[[ 208.129  174.549  207.395   48.753 -109.113  112.454 -267.636]
 [ 194.701  161.685  196.884   41.443 -105.076  104.273 -258.336]
 [-192.146 -158.627 -192.113  -43.838   96.042 -104.961  243.803]
 [ 217.221  180.166  217.843   48.835 -112.195  117.789 -280.072]
 [-182.992 -153.497 -184.597  -43.991   89.647 -101.245  228.855]
 [ 218.779  181.184  220.972   49.078 -110.552  119.803 -280.295]
 [ 203.090  169.084  203.192   45.063 -108.430  108.820 -265.861]
 [-188.756 -157.429 -189.624  -44.142   92.156 -103.995  237.239]
 [ 204.206  169.800  203.594   44.813 -109.519  109.670 -268.460]
 [-184.607 -156.786 -185.262  -45.663   91.218 -101.641  230.653]]	174.549

[[-0.02  0.01  0.04  0.29  0.14 -0.13  0.23 -0.15 -0.03  0.27 -0.17  0.18
   0.01  0.01]
 [-0.14  0.11  0.11  0.11 -0.18  0.06 -0.01 -0.02  0.19 -0.06 -0.17  0.12
   0.18 -0.17]
 [-0.02 -0.06  0.07 -0.04  0.28  0.02 -0.09  0.08 -0.07 -0.09  0.04  0.24
   0.00 -0.13]
 [ 0.22  0.03 -0.16  0.23 -0.14  0.30 -0.14  0.19  0.18 -0.11 -0.17  0.12
   0.02 -0.04]
 [ 0.22  0.05 -0.03 -0.15 -0.04 -0.04  0.13 -0.04  0.27 -0.14 -0.06 -0.03
   0.16  0.08]
 [-0.15  0.22 -0.10  0.02 -0.18  0.14  0.22  0.14 -0.15  0.17  0.15  0.04
  -0.04 -0.18]
 [ 0.13 -0.01  0.12 -0.08  0.28  0.04  0.18  0.21  0.07 -0.04  0.13 -0.12
   0.14 -0.11]
 [ 0.10  0.08  0.08 -0.04  0.21  0.09 -0.11 -0.14 -0.10  0.01  0.09  0.23
  -0.16 -0.07]
 [ 0.19  0.07  0.11 -0.10 -0.15 -0.03  0.22 -0.13  0.06  0.18  0.00  0.27
   0.21 -0.13]]	0.01

[[ -34.644 -116.012  -37.113  -93.098 -106.151  -73.453]
 [-158.126  -20.817  -92.480   68.276  -63.939 -106.677]
 [ -80.097  -23.092 -178.635  -56.149  -59.559 -234.515]
 [-169.953   28.105  -18.599   42.002  -15.390  -33.443]
 [ -37.339  -28.509 -130.505 -129.544  -58.908  -45.152]
 [ -87.297 -107.451   -3.664  -82.732 -137.127 -144.475]
 [ -88.439    3.964 -120.622  -58.472  -25.986 -100.397]
 [-113.409  -81.610   -3.736  -51.520  -38.657   99.129]
 [  84.063   21.836 -116.057 -117.222  -22.579  271.335]
 [ -84.014 -101.917  -20.587 -104.039  -78.798  -66.560]]	-116.012

[[ 0.330 -0.692 -0.171 -0.718 -1.291 -0.533 -0.103  0.190  0.002 -0.511
  -1.266 -0.491  0.289]
 [-0.582 -1.368 -0.434 -2.670 -1.434 -1.501 -0.197 -0.078 -0.421 -0.023
  -0.346 -0.052 -1.407]
 [-0.759  0.408 -0.139  2.494  0.711 -1.379 -0.310 -0.886 -0.499  0.242
  -0.109 -0.437 -0.836]
 [-0.597 -0.765 -1.666  0.090 -0.307 -0.472 -0.159 -0.591 -0.587 -0.259
  -0.343 -1.133 -0.610]
 [-0.338 -0.009 -0.379 -0.362 -0.441 -1.395 -0.452 -0.483 -0.498 -0.809
   0.171 -0.462 -0.101]
 [-0.733 -0.384 -0.260  0.337 -0.846 -0.378 -0.246 -0.055 -0.208 -0.292
   0.439 -0.562 -0.067]
 [ 0.627 -1.329  0.519 -1.473 -0.214 -1.625 -0.305 -0.986 -0.505 -0.275
   0.061 -0.417  0.151]]	-0.692

[[-0.569  0.211 -0.327 -1.747 -0.525 -2.079  1.779  2.096 -2.552 -0.679]
 [-1.923  0.123 -1.025 -2.684 -1.209 -2.225  2.231  2.067 -2.368 -0.211]
 [-1.531 -0.375 -0.928 -2.485  0.078 -2.597  2.498  1.538 -2.249 -0.757]
 [-2.832 -1.942 -1.723 -1.613  0.196 -2.782  2.056  2.307 -2.808 -1.072]
 [-1.049 -1.941 -1.146 -1.721 -0.823 -2.546  1.602  1.582 -1.930 -0.161]
 [-0.927 -1.284 -0.698 -0.839  0.282 -2.377  1.733  2.067 -2.649 -1.220]
 [-0.813  0.637 -0.137 -1.770  0.215 -2.213  1.713  1.921 -2.368 -0.707]
 [-0.532  0.626 -0.157 -1.461 -0.844 -1.783  2.237  1.967 -2.424 -0.842]]	0.211
